Every row has a hidden score from 0 to 30. What is each row's score? 15 is about the middle. The score is a weighted sum of the row's numbers plus the product of two more (or one squared), each taken from its middle value.
array([-26,   0,  39,  -4, -16,  49,  32, -17, -13, -21,  36,   6, -82,
       -12,  15, -20]) >> 17
array([ 17, -23,  -5,  23,  13, -11, -19,  26,  11, -13,   5,   1, -13,
        33, -14, -35]) >> 7
array([-31,  36, -13, -18,  20, -13,  -6,  36,  -5,   3, -23,  16,  -2,
       -55,  12,  -5]) >> 15
array([-38,  17,  40, -30, -22,  23,  14, -29, -27,  38,  15,   8, -16,
       -17,  20,  38]) >> 17
array([ 20,   2, -22,   7,  17, -12, -23,  16,  11, -13,   2,  -8,   2,
        27, -17, -18]) >> 9
array([-47,  25,  27, -31, -23,  12,  11, -40, -20,  27,   5,  -3, -20,
       -12,  35,  13]) >> 14
array([ 12, -31, -10,   7,  19,  -3, -22,   4,  27,   0,  -6,  -3, -24,
        -4,  32,  21]) >> 21
array([-29,  15,  32, -23, -55,  -3,  15, -14, -53,  -4,  45,   4,  -6,
         4,  -8,  21]) >> 21
array([-21,  36,  -1, -21,  11,  13, -23,   6,  28,  -2,  -2, -33,  31,
        24, -39,   0]) >> 10
array([ -8, -24,  25,  44, -10, -28,  30,  29, -17, -11, -12, -17,  31,
        11, -40,   1]) >> 12
array([-23,  -7,  30,  37, -13, -12,  47,  25, -43,  -5,  -2,  -3,  43,
        -4, -36,   5]) >> 17
array([ 12,  18, -21,  -2,  20,   2, -33,   7,  22, -17,   3, -23,  -8,
        24, -27, -24]) >> 3
array([ 24,  -4, -30,   7,  14,   9, -19, -21,  17,  10, -11,  17, -21,
         3,  35,   9]) >> 19
array([-11,  10,  32,   8, -26,  -2,  40,  19,  -9,  -5,  -3, -15, -14,
        24,  16, -32]) >> 11
array([-14, -29,  26,  33, -23, -15,  55,  27, -24, -12, -19,   9,  41,
       -35, -30,  22]) >> 19
array([ 17, -24, -19,  23,  27,  -2, -21,  -4,  14,   1, -13,   8, -10,
        -1,  35,   7]) >> 22
array([ 51, -23, -12,  45, -32, -22,  24, -16, -59,  23,  28,   0, -14,
       -12,  33, -12]) >> 13
array([-13, -24,  28,  44, -17,   2,  39,  25, -31,  -5, -24,   1,  49,
       -18, -33,   8]) >> 27
array([  5,  23, -20, -23,   3,  -4, -28,   4,  31,  -8,  -5, -13,  -5,
        24, -17, -23]) >> 11
array([ 15,  18, -24,  -7,  11,  19, -22,  -9,  17,   9, -15,   9, -27,
         8,  27, -29]) >> 17
array([ 36,  -7, -24,  19,  23,   4, -31,   4,  15,  -6,  -9,   1, -37,
        11,  27, -28]) >> 8
array([-41,  -2,  38, -20, -29,  -2,  24, -33, -18,  28,  20,   6,  -3,
        -5,  29,  21]) >> 4
array([  3, -24,   2,  44, -10, -25,  38,  17, -27,  -5, -19,  15,  18,
       -54, -11,  33]) >> 18
array([-17,  -5,  42,   7, -16,   9,  65,   2, -11, -14, -25,  40,   5,
       -50,  -9,  25]) >> 24
array([ 30, -14, -24,   7,  23, -19, -29,   3,  21,   7,  -2,   6, -28,
        20,  24, -17]) >> 9
array([ 20,  21, -14, -25,   5,  19,  -5, -34,   8,  29,   7,   2,   3,
       -13,  20,  37]) >> 14
array([ -5,  19, -24,  -8,  24,  -9,   7,  25, -12, -21, -26,  23,  -3,
       -52,  11,   9]) >> 24
array([ -7,  35, -25, -14,  21,  -7,  -3,  31,  -7,  -6, -16,  11,  23,
       -50,  -2,  17]) >> 19
array([  8,  25, -15,  -7,  22,  -3, -26,   8,  25, -16,  13, -26,  -4,
        25, -25, -20]) >> 2
array([-36,  19,  36, -28, -37,  15,  24, -24, -26,  27,  31,  -1,   7,
       -18,   7,  37]) >> 10
array([-37,  30,   8, -27, -11,  29, -12, -34,   3,  21, -10,  -2, -18,
         6,  31, -21]) >> 20
array([-14,  34, -12, -23,  12,   3, -23,  13,  19, -15,  14, -12,  15,
        11, -35,  10]) >> 9
array([ 23,   4, -28,  10,   6,  13, -15, -17,  30,  11,  -8,  13, -28,
         7,  32,  -9]) >> 15
array([ 19, -23, -12,  21,  17, -15,  -4,  15,   0, -25,  -6, -22,  12,
        20, -31, -17]) >> 14
array([ 20,  -3, -25,  16,  20, -27,   9,  29, -31, -10, -19,  23,  24,
       -49,  -3,  24]) >> 17
array([-19, -25,  14,  28,  14, -23, -26,  -2,  23,  22,  -3,   9,  11,
       -16,   7,  48]) >> 5
array([ 26, -32, -18,  29,  17, -17,  -2,  21,   2, -22,  -5, -18,   5,
        20,   0, -30]) >> 25
array([ 31,  -8, -18,  -3,  14,  -1, -28,  -7,  31,  11,  -6,  14, -33,
        12,  37,  -7]) >> 14
array([-19,  33,  -8, -28,  -6,  30,  -6, -36, -10,  20,   8,  12,  -1,
       -19,  23,  25]) >> 20
array([ 29,   5, -25,   3,  20, -10, -10,   9,  16, -13,  -3, -14,   0,
        36, -16, -26]) >> 11
array([ -7, -33,  46, -30, -31,  18,  -9, -22,  27,  -7,   3,   0,  19,
         9, -40,  22]) >> 21
array([ -8,  37,   9, -39,  -8,  18,   3, -37, -24,  38,  11,   1,   4,
       -11,  17,  41]) >> 18
array([-23, -27,  41, -18, -31,  13,   0, -28,  24,  11,   2,   1, -14,
        26, -18, -17]) >> 13
array([ 21,   8, -35,   8,  20,  -3, -23,  19,   4, -20,   3, -16,  20,
        18, -31,  -8]) >> 13
array([ 20,  23, -26, -24,  -7,  29, -12, -22,   1,  34,  -3,   5,  -8,
       -15,  31,  22]) >> 24
array([ -4, -33,  10,  34, -13, -26,  36,  24, -25,  -4, -28,  22,  41,
       -41, -25,  33]) >> 23
array([ 28,   2, -19,  20,  20, -15,  -2,  36,  -8,  -1,  -6,   1,  50,
       -30, -20,  22]) >> 16
array([ 20, -24, -18,  28,   6, -23,  10,  31,  -4,  -2,  -3, -15,  32,
        12, -36,  -2]) >> 11
array([ 34,   1, -21,   7,  25, -17, -28,  26,  19, -11,  -1, -28,  19,
        15, -38,  -7]) >> 3
array([ 19, -20, -15,  23,  23, -14,  -6,  30,  23,  -8,  -6, -15,  28,
        24, -24, -13]) >> 12
array([-17,  35,  -3, -44,  -9,  23,   1, -42, -15,  25,  15, -11,  -8,
       -20,  21,  45]) >> 14
array([ 26, -15, -17,  10,  22,   0, -20,   5,  17, -14,   0, -17, -17,
        19,  11, -29]) >> 18
array([-28, -25,  38,  -4, -39,  -1,  30, -23, -35,  29,  16,   1,   0,
        -7,  18,  38]) >> 10
array([-39,  28,  49, -31, -30,   4,  27, -15, -43,  -1,  38,  18,  -2,
         4,  -7,  18]) >> 16
array([  4, -35,  -4,  35,   6, -22,   6,  32,  18, -23,   5,  -7, -15,
        30,  15, -30]) >> 14
array([ 31, -23, -14,  23,  21, -10, -14,  11,  21, -10,  -2,  -6, -28,
        32,   8, -36]) >> 11
array([ 19,  -5, -16,  15,  21, -33,  -4,  38, -19, -10,  -9,  13,  31,
       -34, -16,  30]) >> 13
array([ 21,  15, -17, -10,  -4,  18,  -9, -23,  14,  10,  -8,  14, -23,
        -4,  38,   4]) >> 21
array([ 36, -44,  31,  10, -38,  16,   1, -35,  22,  11,   0,  -9,  13,
         9, -38,  19]) >> 26
array([ 31, -20, -23,   9,  25,   2, -10,   5,  11,  -7,   3,  -8, -12,
        22,  24, -26]) >> 27
array([-28, -14,  42, -19, -48,   5,  26, -26, -44,  11,  40,  -6,   8,
       -12,  12,  45]) >> 12
array([ 19,   9, -25,  -4,  13,   5, -11,  -7,  35,   5,  -8,   5, -22,
        15,  30, -19]) >> 13
array([-27,  31, -21,  -3,  -5,  10, -27,  30,  11,  -9, -11,  -3,  38,
       -32, -21,  29]) >> 25
array([-35,   3,  31, -32, -33,  12,   6, -37,  18,  16, -13,  -2, -31,
        20,  12, -34]) >> 15
array([-35, -10,  27,  22,  -6, -30,  30,  26,  -8, -17,  -2, -13, -10,
        23,  25, -27]) >> 9
array([-26,  25,  -5,   3,  22, -10,  -5,  35, -23,   8, -31,  44, -29,
       -46,  14, -11]) >> 6
array([-14,  31, -12, -30,   4,  21,  -4, -16,  21,  11,  -3, -10, -23,
        18,  13, -34]) >> 15
array([  5,  22,  -5, -17,   6,  36,  -8, -36,  13,  47,   2,   6, -20,
       -17,  32,  17]) >> 14
array([ -2,  20, -22, -18,  18,  14, -24,   4,  19,  -7,   1, -21, -12,
        26, -20, -30]) >> 12
array([-27, -33,  49,   4, -58, -26,  27, -18, -43,  19,  30,  -3,   5,
       -11,   2,  41]) >> 8
array([ 18,  11, -22, -13,  15,  -3, -19,  -3,  12,  -2,   5,   4, -18,
        24,  17, -37]) >> 12
array([ 25,  -2, -27,  12,  16, -14, -13,  20,  14,  -8,   7, -28,   8,
        22, -27, -12]) >> 7
array([-38,  24,  34, -27, -10,  20, -14, -20,  28,   2,  -3, -11, -10,
        30, -30, -10]) >> 12
array([ -4, -45,  32,  40, -40, -37,  10,  -2, -32, -22,  40,  17, -19,
         3, -10,  27]) >> 10
array([ -8, -28,  13,  49,   1, -18,  30,  17, -21, -18,  -7, -16,  44,
       -14, -38,   9]) >> 15
array([ 22,   9, -35,   0,  17,   7, -22,  -3,  25,  -6,  -3, -10, -12,
        30,   0, -33]) >> 14
array([ -7, -51,  39,   5, -50, -11,  12, -13, -58,  24,  19,  -3,   3,
       -12,  32,  19]) >> 24
array([ 27, -11, -23,   6,  25,  -1, -11, -11,  11,   9,   4,   3, -21,
        -4,  23,  21]) >> 14
array([-38,  -5,  46, -35, -35,  13,  17, -28,  -2,  30,  10,  -8, -35,
        18,  32, -28]) >> 13
array([ 18, -28, -15,  22,   3, -22,  -4,  27,  -1, -15,   8, -17,  22,
        16, -34, -11]) >> 12
array([  0,  21, -17,  10,  28, -17, -21,  30,  -8,   1,  -7,  -7,  34,
       -45,  -9,  21]) >> 7
array([ 28, -10, -30,  17,  10,  -7, -12,   3,  22, -21,  -3,   6,  -5,
        28,  19, -28]) >> 19
array([ 13, -35,   6,  24,   5, -27,  20,  40, -17, -13, -22, -11,  47,
       -16, -33,  23]) >> 21
array([-25,  31,   5, -25,   6,  19, -14, -24,  23,  11, -12,  15, -13,
        23,  19, -31]) >> 16
array([  8,  17, -16,  -7,  11,   8, -23,  -2,  22,  -8,  10,   2, -10,
        31, -18, -18]) >> 10
array([-43,   5,  39, -19, -28,  25,   7, -46,   8,   6,   4,  -4, -25,
        27,  -4, -30]) >> 13
array([-22, -12,  28,  41, -14,  -7,  41,  15, -18,  -9, -10, -17,  26,
        14, -31, -20]) >> 13
array([ 13, -39,  -4,  29,  12, -18,  12,  34,   2, -14,  -6, -21,  28,
        14, -36,  -6]) >> 17
array([-32,   8,  47, -29, -25,  20, -14, -44,  18,  17, -12,   7, -29,
        21,  -2, -26]) >> 13
array([ 24, -14, -26,   7,  21,   1, -10,   5,  32,  -8,   0,   9, -25,
        14,  21, -26]) >> 19
array([-28,  28,  26, -27, -28,  30,  16, -34, -41,  21,  32,   1,   4,
       -14,   9,  39]) >> 19
array([ 25,  24, -18, -13,  11,  13, -10, -32,   3,  24,   1,   5,  -6,
        -8,  25,  36]) >> 16
array([-39,   5,  30, -25, -26,  14,  20, -29, -37,  36,  20,  20,  -2,
       -13,  17,  42]) >> 15
array([-24,  11,  44,   5, -25,  11,  73,  -4, -29, -20, -21,  27,  37,
       -42, -24,  25]) >> 27
array([-32,  22,  11, -20,   7,   3, -24,  26,  -8, -19, -22,   2,  25,
       -55,   2,   8]) >> 15
array([-37,  20,   9, -33,  12,  31, -31,  -1,  24, -20,   0,  -8,  49,
       -20, -29,  27]) >> 22
array([ 39, -43,  21,  29, -45,  -9,  23, -28, -11,  30,   4,   0, -12,
        22,   8, -31]) >> 18
array([ 23,   1, -24,  -9,  12,  11, -25, -23,  16,  19,  -8,   3,  -5,
       -21,  29,  17]) >> 18
array([ 25, -19, -16,  16,  21, -26,  -5,  34,  -6, -19,   7, -14,  46,
        -9, -33,  15]) >> 13
array([ 13, -28,   2,  16,  15, -29, -17,  21,   7, -17,  -1, -16,  -3,
        23,   4, -34]) >> 12
array([ 22,  -5, -26,   6,  32,  -2, -23,  12,  11, -10,   1,  -6,  -2,
        29, -17, -29]) >> 8
array([ 23,  -2, -28,  13,  12,  -1, -10,  12,  33, -17,  13, -29, -12,
        31,  -7, -32]) >> 10
array([-24, -30,  44,  24, -44, -39,  16,   5, -51, -40,  37,  45,   1,
         5,   6,   6]) >> 20
array([ 30, -49, -17,  43, -36, -43,  18,   0, -48, -31,  46,  25,  -6,
         2,  -2,  25]) >> 11
array([-25,  35,  13, -29,  -1,  13, -10, -30,  23,  13,  13,   4, -18,
        29,  12, -31]) >> 7
array([ 13,  25, -28, -26,   6,   4,  -6, -31,  12,  17,  -6,  11, -11,
        -7,  33,  12]) >> 14
array([ 30,  -7, -23,  -2,  16,   9, -18,   7,  23,  -8,  -6,  -7, -16,
        23,   9, -30]) >> 19
array([  4,  22, -24, -12,   8,  -8, -23,  11,  22, -14,  -1, -15,  22,
        12, -37,   3]) >> 11
array([ 24, -19, -32,   7,  13,   1, -10,  16,  12, -19,   6,  -6, -15,
        22,  13, -27]) >> 27
array([  9,  22,  -9, -22,  -2,  33,   4, -39,  -1,  32,   6,  -1,  -5,
        -9,  22,  47]) >> 15
array([ 13,  14, -18,   2,  17,   1, -19,  28,  11, -18,  -9, -10,  32,
         2, -35,  19]) >> 18
array([-20,   4,  41,  14, -24,  -6,  56,  10, -16,  -2, -17, -14,  30,
         6, -42,  -6]) >> 14
array([  2,  29,  -8, -21,  -7,  25,   0, -30,   8,  30,   7,  16, -10,
        -8,  33,   5]) >> 16
array([ 26, -27,  -3,  36,  -4, -26,  48,  13, -26, -16, -17,  53, -51,
       -37,  21, -11]) >> 16
array([-22, -14,  32,  33, -16,  -5,  55,   6, -28, -17, -20,  26,  33,
       -43, -30,  22]) >> 22
array([ 27, -26,  -9,  13,  18,  -6, -22,   6,  24, -17,   1,   2, -31,
        30,  22, -31]) >> 16
array([ 21,  22, -18, -17,   3,  15, -16, -18,   3,  19,  -8,  15, -21,
        -4,  35,  -1]) >> 20
array([  8, -47,   8,  41, -27, -39,  12,   6, -48, -29,  37,  31,  -8,
         1,  -6,  29]) >> 14
array([-15,  36, -24, -13,   9,  -5, -18,  32,  -8,  -9, -14,  -4,  24,
       -42,  -4,  21]) >> 21
array([ -6,  26, -18, -28,  11,  16, -18, -14,  14,  -1,  -4,  -4, -14,
        23,   8, -31]) >> 18
array([-23, -29,  48, -30, -30,  27,   1, -35,  10,  12,  -7,   3,  -6,
        37, -19, -11]) >> 21
array([ 13,  27, -15, -17,  12,  28,  -5, -32,   8,  28, -15,   2, -10,
        -8,  35,  18]) >> 20
array([ 25, -19, -12,  27,   3, -14,   4,  31, -17,  -8, -14,   6,  43,
       -32, -25,  28]) >> 22
array([-35,  23, -10, -22,  13,  18, -21,  16,  19, -10,  -8, -16,  42,
       -24, -31,  22]) >> 20
array([-37,  -6,  38, -27,   0,  25,  -9,  -4,  20,  -7,  -8, -11,  34,
       -15, -37,  26]) >> 19
array([ 13,   4, -19, -12,   9,  19, -19, -19,  29,  26, -12,  -2, -23,
         4,  30, -17]) >> 17
array([-22,  33,  35, -18, -29,  13,  24, -24, -44,  12,  51,  12, -10,
        -4,  -3,  14]) >> 14
array([ 18, -33, -18,  12,  25,  12, -28, -17,  15,  26, -11,  10,  -5,
       -15,  14,  40]) >> 16
array([ 33,  -8, -29,   4,  21, -10, -22,   5,  31, -14,  -2,   1, -23,
        13,  34, -18]) >> 18
array([ 29, -11, -21,   4,  10,   2, -15,  12,  15,  -6,   0,   0, -15,
        34,  14, -36]) >> 18
array([ 13, -21,   1,  15,  11, -23,  -2,  31,  -9,  -9,  -2, -16,  14,
        12, -31, -13]) >> 8
array([-31,  35,  -4, -32,   6,  26, -21, -12,  24,   0,  -2,  -8,  -8,
        30, -24, -18]) >> 13
array([-17, -19,  21,  38,  -4, -29,  -2,  48,  -7,  -7,   7,  -8, -10,
        28,   9, -32]) >> 9
array([ 34,  -8, -19,  15,  10, -14, -24,   1,  16, -13, -10,  -8, -17,
        25,   5, -31]) >> 9
array([-15, -50,  43,   4, -53,  -1,  22, -26, -49,  31,  21,  -5,   7,
       -14,  27,  23]) >> 22
array([ 23,  -7, -23,   5,  21,  17, -19,  -2,  14,  10, -10, -10, -29,
        21,  19, -27]) >> 18
array([  0, -48,  50,  -6, -40,  17,   0, -35,  19,  -5,  -9, -13,  13,
        11, -38,  25]) >> 23
array([ 32, -26, -18,  21,   9, -21, -15,  26,   8, -20,  12, -15,   2,
        29, -21, -26]) >> 10
array([-25,  27,  14, -32, -25,  14,  21, -44, -45,  33,  19,  -2,   1,
       -14,  12,  47]) >> 15
array([-24,   5,  38,   7, -16,  24,  53,  -3, -16, -30,  -7,  41, -25,
       -50,  17,  18]) >> 26
array([ -9,  24,  -2, -30,   3,  20, -13, -25,  26,  20,  -8,   4, -22,
        12,  25, -25]) >> 15
array([ 24,  -5, -21,  26,  23, -32,   9,  40, -17, -10, -20,  23,  25,
       -57,  -6,  20]) >> 13
array([ 16,  16, -19,   8,  25,  -1, -13,   4,  22,  -1,   5, -17,  -7,
        22,   0, -22]) >> 7
array([ 20,  11, -20,  -8,  21,   6, -14, -15,  27,  13,  -8,   0, -22,
        -6,  37,   7]) >> 14
array([  3,  25, -28, -28,   4,  15, -17,  -5,  24,   6, -13, -13, -22,
        20,  17, -36]) >> 20
array([ 20,  -5, -20,  28,   3, -22,  36,  15, -10, -10, -18,  45, -52,
       -23,  17, -11]) >> 14
array([ 25, -10, -26,  13,  22, -21,   6,  36, -14, -14,   2,  -4,  42,
       -23, -29,  26]) >> 16
array([-41,  26,  23, -29,  -7,   9, -23, -21,  31,  -3,   8, -16,  -3,
        22, -40,  -8]) >> 5
array([-19,  14,  50,  14, -23,  18,  55,  21, -26,  -2, -21, -15,  34,
         9, -25, -24]) >> 26
array([ 28, -13, -26,  15,  -1, -18,  33,  30, -27,  -5, -26,  33,   0,
       -51,   9,   3]) >> 26
array([ 16,  21, -27, -17,  18,   7, -26,  -2,  16,   1,   6, -15,  -3,
        35, -12, -26]) >> 10
array([ 26, -23, -11,  31,  14, -18,   7,  41, -15,  -4,   4,  -5,  42,
       -29, -25,  29]) >> 15
array([ 16,  17, -11, -14,  15,  20, -12, -21,  27,  14,  -5,   1, -14,
         0,  39,   1]) >> 17
